In the rows, zero is written as 128.
Named moves (each a turn or a mirror), then the moves between two rows, first move first; the first pair answered
nepe (before -> after):
[104 111 106 151 121  97 152 115 149 131  73 153 175]  ->  [ 95 106  70 146 125 120 141  98 111 111  97 132 167]
[121 107 135 134 147  97 124 121 160 174 126 117 134]  ->  [113 100 105 129 154 123 117 105 122 159 147  99 129]
[122 138 137 101 112 146 164 117 107 117 137 120 134]  ->  [131 141 158 102 109 132 170 132 132 122 122 125 136]
[128 143 101 156 130 153 121 139  97 134 121 114 106]  ->  [136 150 132 163 126 131 126 159 130 145  98 132 109]
bez (before -> after):
[121 122  80 125 145 147 124 100  83 107 149 116 125]  ->  [146 114  93 130 156 132 128 121 108 114  83 151 162]
[136 134 141 133 116  89 138 130 103 134 114 152 108]  ->  [132 136 136 130 111  91 139 128  97 134 131 142 102]
[102 153 153 142 120 111 135 103 143 133 142 135  95]  ->  [ 89 144 122 156 128 109 128  96 134 127 126 127  99]
[176 108 138 110 141 170  91 113  87 114 141 142 148]  ->  [169 106 134 110 142 170  93 108  82 109 145 138 144]
Bim (before -> after):
[163 137 140 124 106 150 166 146 140 119 129 160 138]  ->  [163 134 125 119 111 163 160 138 120 109 136 159 140]
[122 126 140 140 116  88 143 155 177 143  86 139 135]  ->  [142 117 127 131 132 113 134 148 158 133  66 155 162]
[146 147 120  98 155 175 127 116 109 135 148 125 153]  ->  [125 150 114 103 149 167 127 115 113 133 170 108 135]
gerer (before -> after):
[129 121 170 116 152 159 107 142  91 109 130 114 131]  ->  [121 126 194 124 144 129 116 158 128 123 107 118 129]
[186 147 120  88 156 154 135 127  87 134  80 142 191]  ->  [194 175 182  77 126 137 148 147 122 159 143 140 149]
[104 157 156 127 104  76 144 160 197 142 135 107  93]  ->  [ 99 115  47 125 150 138 117 110 100  97  82 106 151]
[119  98  80 147 144 106 178 126 135 147  92 121 127]  ->  [140 110  97 118 138 140 176 112  99 137 180 104 100]
peli (before -> after):
[109 129  83 127  99 133 110 107 119 110 126 111 130]  ->  [150 133 115 115 106 133 113 122 138 115  91 148 162]
[106 112 107 123 129 156 125 111  85 114 158 110 122]  ->  [152 111 135 111 143 157 127 128 101 117 106 153 166]
[ 93 123 110 151 109  96 132 151 157 137 100 125 111]  ->  [ 94 115 101 151 115 104 129 147 147 134  88 130 121]
[ 86 125 118 158 104 101 127 153 166 151 149 106  94]  ->  [ 85 104  66 158 134 126 119 138 131 129  96 116 133]
Then:
Each pair is two moves apart.
[109 102  98 147 134 114 110 116 130 147 118 115 101]  ->  [122 115 132 144 124  99 119 128 156 157 117 129 101] | bez peli
[137 144 168 129 107 113 134 145 179 134 137 134 105]  ->  [114 141 151 138 106 106 133 144 178 133 144 119  95] | bez Bim
[133 133  99 103 137 188 121  74  47 109 177 123 131]  ->  [162 153 197 131 126 103 147 142 183 164  79 179 151] | gerer Bim
[129 151 170  98 110 136 134 133 140 136 227 124  86]  ->  [ 73  95  45 140 154 130 115 111 103 108  85 120 141] | gerer nepe
[130 114 110 152 135 111 133 141 141 118  55 149 151]  ->  [171 130 126 102 128 170 126 119  84 100 151 143 142] | gerer peli
[ 99 107 144 162 121 100 169 136 136 122  97 143 116]  ->  [128 110 133 129 130 153 152 109  74  98 151 145 122] | Bim gerer
[157 118 129 120 133 165 119 132 125 129  67 151 175]  ->  [ 94 133 131 128  98 145 125 120 123 138 176  82  89] | peli bez
[179 129 163 112 158 151 132 137 159 121 116 160 133]  ->  [173 133 170 113 155 145 132 142 162 123 126 158 125] | Bim gerer
[130 167 193 130  81 123 113 162 149 131 164 135  94]  ->  [ 90 136 138 173 108  95 109 163 160 131  59 134 122] | nepe gerer
[144  91 129 141 146 142 105 110  95 113  68 112 125]  ->  [147 120 184 128 116 133 112 120 114 127 154  95  77] | peli bez
[148 132 179 157 113 109 131 116 151 159 106 147 149]  ->  [111 119 106 156 122 141 116  77  84 132 149 101 132] | bez peli
[101 125  70 148  76 138 127 115 105 127 153  90  73]  ->  [ 95 120  80 173  83  99 138 134 149 145  81 110  91] | Bim bez
[155 122 177 133 117 136 108 174 151 149  90 144 153]  ->  [ 90 111 106 142 110 151  95 138  92 129 158  80 109] | bez bez
[ 98  97  62 133 158 137 129 111  90 116 114 108 127]  ->  [131 108 112 134 157 111 134 144 141 133  53 150 158] | nepe Bim
[121 102  75 148 149 152 122 118 141 101  99 166 158]  ->  [ 93 128 117 150 111 128 138 132 169 124 187 130  86] | peli peli
[ 56 133  96 163 120 102 154 117 120  90 148  70  98]  ->  [ 94 116  70 153 152 130 143 111  93  74  75 106 161] | peli Bim
[123  90 103 159 141 121 122 144 153 127  60 159 148]  ->  [ 92 114 119 148 104 124 126 134 143 129 188 107  74] | bez peli
[ 86 119  93 150 131 110 122 132 137 119 122 101 122]  ->  [119 109  98 139 148 129 116 133 128 112  85 129 162] | peli Bim
[ 85 132 129 155 136 101 121  96 130 128 171  93  83]  ->  [124 116 129 158 167 100 119 109 144 126  60 149 153] | peli nepe
[144 135 141 113 124 143 115 141 126 123 178 116 104]  ->  [153 131 157 127 133 120 120 159 160 136 111 147 133] | peli nepe
[128 130 148 135 124 126 123 127 138 132 163 103 126]  ->  [150 130 159 134 127 123 124 135 147 134 137 122 143] | Bim Bim
[139 138 124 131 123 154 113 116 124 144 176 116 117]  ->  [122 125 109 162 134 118 116 129 157 152  94 129 141] | Bim gerer
[125 131  98 108 146 149 116  97 119 122 171 107 127]  ->  [141 119  93 112 159 148 112 105 123 120 109 134 165] | nepe gerer
[125 124 132 134 113  96 135 122 149 133 126 121 115]  ->  [129 128 132 120 110 109 134 116 134 126 151 117 111] | gerer gerer
[ 84 114  83 142 120 120 115 108 116 114 131 107 123]  ->  [111 135 153 139 103  91 128 143 178 143 126 129 118] | nepe bez
[144 112 117 122 112 140 144 133  91 116 178 124 104]  ->  [165 102 116 133 131 128 144 144 116 120  89 164 154] | bez bez
[188 175 165  96  98 138 153 145 128 171 185 181 131]  ->  [143 123  45 126 138 160 133 108  63 133  95 168 175] | gerer nepe
[124 140 158 124 108 116 128 130 147 145 177 111  97]  ->  [103 116 107 152 132 101 123 129 151 140  79 122 134] | nepe gerer
[113 125 113 130 145 158 126 129  91 126 131 135 142]  ->  [132 138 152 115 130 157 132 137 105 134 162 142 132] | peli bez
[135 154 173 139 100  97 155 146 185 155 144 126 103]  ->  [102 113  87 160 135 106 138 126 147 130  55 122 144] | peli bez
[147 120 135 127 130 127 127 132 144 126  95 165 156]  ->  [138 135 160 117 109 125 135 132 149 137 167 145 118] | nepe gerer
[ 90 117  88 172 137  94 118 107 144 140  55 101 159]  ->  [106 152 147 134  99 120 126  99 126 144 211  73  93] | gerer Bim
[134 131 178 141 120 103 132 157 170 142 106 146 130]  ->  [102 128 153 154 112  89 133 152 170 144 123 119 105] | peli Bim
[164 134 145 112 134 135 127 156 152 131 103 160 157]  ->  [101 115  77 130 137 145 117 123 108 113 146 103 119] | peli peli
[ 82 128 193 151 119 107 159 151 178 106 154  77  82]  ->  [ 95 125 169 128 127 154 151 126 118  85 202  67  83] | gerer gerer
[158 151 155 116 144 118 123 143 178 118 114 150 122]  ->  [100 130  86 145 151 110 118 124 154 108 100 115 104] | peli gerer
[102 114  82 148 133 115 122 109 120 125  89 125 137]  ->  [106 135 115 123 110 126 126 104 116 128 179 107  97] | Bim gerer
[170 128 134  93 171 146 128 140 106 118 127 177 171]  ->  [116 143 140 104 135 119 136 140 121 127 213 124  94] | gerer peli
[120 113  99 122 158 158 112 105  92 101 118 123 143]  ->  [118 111 109 140 163 133 118 118 125 111  74 134 153] | Bim bez
[160 122 133 122 102 113 143 102 118 116 109 129 172]  ->  [143 115 121 132 101 101 143 101 126 118  95 120 167] | peli gerer
[126 142 128 124 112 134 126 116 105 132 190 100  84]  ->  [191 137 160 111 135 140 125 135 122 131 111 165 156] | peli peli
[141 131 182  84 123 103 121 131 131 131 217 100 136]  ->  [125  93 126 123 160  83 116 137 146 122  62 130 201] | Bim gerer
[140 141 166 115 115 104 127 137 140 152 129 137 113]  ->  [144 129 124 103 131 147 112 109  83 125 142 129 129] | Bim nepe
[132 113 103 138 136 129 121 116 119 129  90 131 141]  ->  [130 119 119 144 131 114 132 124 142 134  82 132 134] | Bim nepe
[120  99 130 138 137 119 141 159 178 148  87 124 105]  ->  [110 102 130 140 134 117 142 160 177 151 105 114  90] | peli bez
[ 83 134 138 149  86 126 123 128 137 102 130 103  97]  ->  [105 131 158 153  97 119 124 140 163 109  90 133 125] | bez bez
[145 129 152 120 116 154 145 135 116 124 156 124 130]  ->  [135 125 158 134 115 125 148 150 151 135 115 132 137] | bez nepe
[127 148 144 103 142 150 116 126 104 123 136 119 161]  ->  [110 151 142 110 132 138 119 127 111 126 159  99 134] | Bim Bim
[147 151 130 150 136 125 145 136 157 122 109 145 140]  ->  [112 146 107 162 129 118 148 126 147 120 133 118 111] | peli bez
[138 143 132 111  90 136 102 131 136 136 193 136 110]  ->  [105 129 117 149  96  91 109 146 178 151 117 143 114] | gerer peli
[144 154 136 130 106 145 132 154 178 170 139 109 101]  ->  [124 143 112 146 114 132 133 153 180 168 103 107 106] | peli nepe
[150 129 131 118 125 135 141 125 130 154 147 124 128]  ->  [142 120 109 133 134 134 139 126 130 154 111 130 144] | gerer Bim
[102 131 163 156 126  68 137 159 208 166  76 131 125]  ->  [147 138 204 133 122  89 137 163 209 165 103 153 135] | bez Bim
[113 128 133 122 113 122 131 113 139 151 155 123 124]  ->  [100 124 116 134 119 114 131 110 141 149 131 120 129] | bez Bim
[170 121 110  85 138 155 124 115 113 131 112 107 134]  ->  [165 116 108  99 146 136 127 124 134 135  74 113 140] | gerer gerer
[138 123 130 174 155  99 130 147 127 146 103 101 119]  ->  [143 123 119 159 156 129 124 127  88 131 150  86 105] | bez nepe
[121 118  67 118 132 128 128  83  85 136 131  93 169]  ->  [188 140 146  89 127 138 135 108 113 152 143 138 184] | peli gerer
[ 93 137 116 117 111 115 146 112  97 109 115 102 118]  ->  [116 142 150 119 115 101 147 130 131 124  76 129 139] | nepe Bim
[164 116 186 140 154 118 130 158 126 112  87 156 157]  ->  [ 80 110 128 167 138 103 127 133 102 105 150  86  91] | peli bez
[124 138 125 131 139 105 110 138 150 159 105 161 134]  ->  [144 136 124 116 148 129 108 131 129 151 112 172 148] | nepe peli
[144 103 140 141 134 111 113 151 114 116  55 189 165]  ->  [148 125 189 133 109  88 126 167 149 135  93 186 137] | gerer gerer
[117 102  84  95 118 177 118 119 108 120 149 120 142]  ->  [100 115 104  99 101 154 127 129 132 133 182 107 108] | gerer nepe
[145 154 167 133 126 129 123 137 149 130 120 146 146]  ->  [154 150 157 117 130 153 119 126 120 122 141 144 146] | gerer bez
[117 114 132 144 141 105 130 148 143 163 107 129 118]  ->  [145 122 160 128 132 116 130 150 140 163 138 136 116] | Bim bez
[148 139 122 115 147 144 120 122  86 128 175 120 150]  ->  [155 133 119 122 159 141 120 130  97 131 118 143 182] | bez bez
[112 122 106 152 112 117 106 121 148 138 143 110 125]  ->  [138 115 103 141 129 131 103 119 141 128 107 133 157] | gerer peli
[129 140 118 143 162 121 119 124 148 124  79 128 134]  ->  [158 161 163 123 143 128 123 130 158 129 131 139 119] | gerer nepe
[110 116 123 148 116  92 143 147 159 141  69 125 137]  ->  [109 110  73 122 126 149 128 112  76 110 131  99 134] | peli gerer
[184 155 142 127 136 147 114 110 138 123 153 117 129]  ->  [177 161 153 137 128 124 118 121 162 134 141 120 123] | peli nepe
[159 133 159 133 135 113 139 147 159 133  94 165 156]  ->  [171 131 133 106 136 163 126 117  99 109 152 151 155] | gerer bez
[122 137 128 125 128 146 122 121  98 132 188 108  99]  ->  [ 94 137 124 142 124 117 125 129 123 140 175  98  87] | nepe bez
[ 73 114  86 142 144 110 150 152 109 137 130 101 120]  ->  [ 84 114 105 147 148  97 153 168 136 146  94 118 136] | nepe peli
[ 90 124 131 156 134  94 137 129 168 161 128 108 131]  ->  [149 115 134 127 158 135 128 122 133 142 103 152 187] | gerer peli
[145 134 105 138 155 111 137 121 122 119 152  92 109]  ->  [177 141 141 129 157 107 141 138 146 129 131 121 128] | peli peli
[144 117 123 141 144 113 130 141 153 127  46 153 167]  ->  [165 145 188 127 118 106 142 158 181 144 117 152 133] | Bim peli
[144 119 141 126 137 148 139 123 117 128 151 123 127]  ->  [110 118 133 149 136 118 145 131 141 137 135 112 113] | gerer peli
[146 101 123 124 159 127  98 128 122 138  66 153 191]  ->  [161 131 200 109 128 107 116 146 168 166 134 154 150] | nepe peli
[140 100 131 101 122 181 106 114  87 116 142 110 127]  ->  [155 104 162 113 125 147 115 142 139 138  70 145 155] | bez nepe
[101 145 133 128 125 131 138 132 143 126 168 105  97]  ->  [ 94 141 115 134 131 136 134 124 132 123 159 100 100] | bez gerer
[102 117  98 142 130 136 124 113 109 120 116 115 130]  ->  [ 99 120 112 155 126 114 130 123 135 131 102 121 131] | gerer gerer
[126 141 142 121 117 117 134 133 120 139 167 113  98]  ->  [118 130 133 144 129  96 136 145 144 142  94 131 125] | gerer peli
[115 131 156 136 154 118 107 145 132 158  90 146 133]  ->  [111 137 150 120 147 145  99 129  96 147 163 123 104] | bez nepe
[119 127 187 148 114  96 121 170 175 136  82 160 158]  ->  [ 59 107  92 149 119 141 100 117  80  97 156  91 118] | bez peli
[201 138 191 100 136 142 139 134 131 138 111 159 172]  ->  [182 130 146  88 143 180 127 103  73 116 169 128 152] | Bim bez
[147 116  89 112 164 173 122 111  95 107  80 158 178]  ->  [184 135 134  86 153 187 124 117 100 110 133 168 168] | bez nepe
[168 141 149  93 115 158 126 135 109 124 163 137 141]  ->  [134 145 139 104 103 146 127 134 111 126 192 109 110] | peli Bim
[168 129 147 134 150 112 150 133 171 129 117 167 188]  ->  [136 118 110 157 155 104 146 129 170 126  91 152 185] | bez gerer
[137 123 180 149 110  86 145 130 188 153 188 117  86]  ->  [ 93 106 131 172 116  66 143 124 182 152 162  92  76] | bez nepe
[107 140 117 156 109 122 134 118  82 102  78 114 135]  ->  [ 96 146 122 163  97 107 138 125  96 105  92 103 117] | Bim Bim
[146 128 138 113 141 141 116 126 107 119 127 141 148]  ->  [135 127 142 132 139 113 122 135 131 130  95 142 147] | peli gerer
[134 107  92 151 147 137 126 120 111 128 127 131 145]  ->  [167 123 136 131 135 145 128 132 123 137 154 147 141] | bez gerer
[156 111 121 103 149 144 131 134  81 105 133 128 145]  ->  [172 126 167 108 138 118 142 155 128 125 125 141 145] | gerer Bim
[138 113  92 115 141 173 125 113  86 109 143 120 156]  ->  [175 128 164 110 131 143 139 145 148 136 114 157 171] | peli gerer
[103 158 140 148 106  85 138 128 122 163 132 121 125]  ->  [ 96 147 115 157 113  90 135 125 112 158 100 124 140] | peli nepe
[114 118  76 123 143 160 113 101  74 107 135 107 127]  ->  [185 144 173  94 135 155 125 133 122 126 138 161 148] | peli gerer
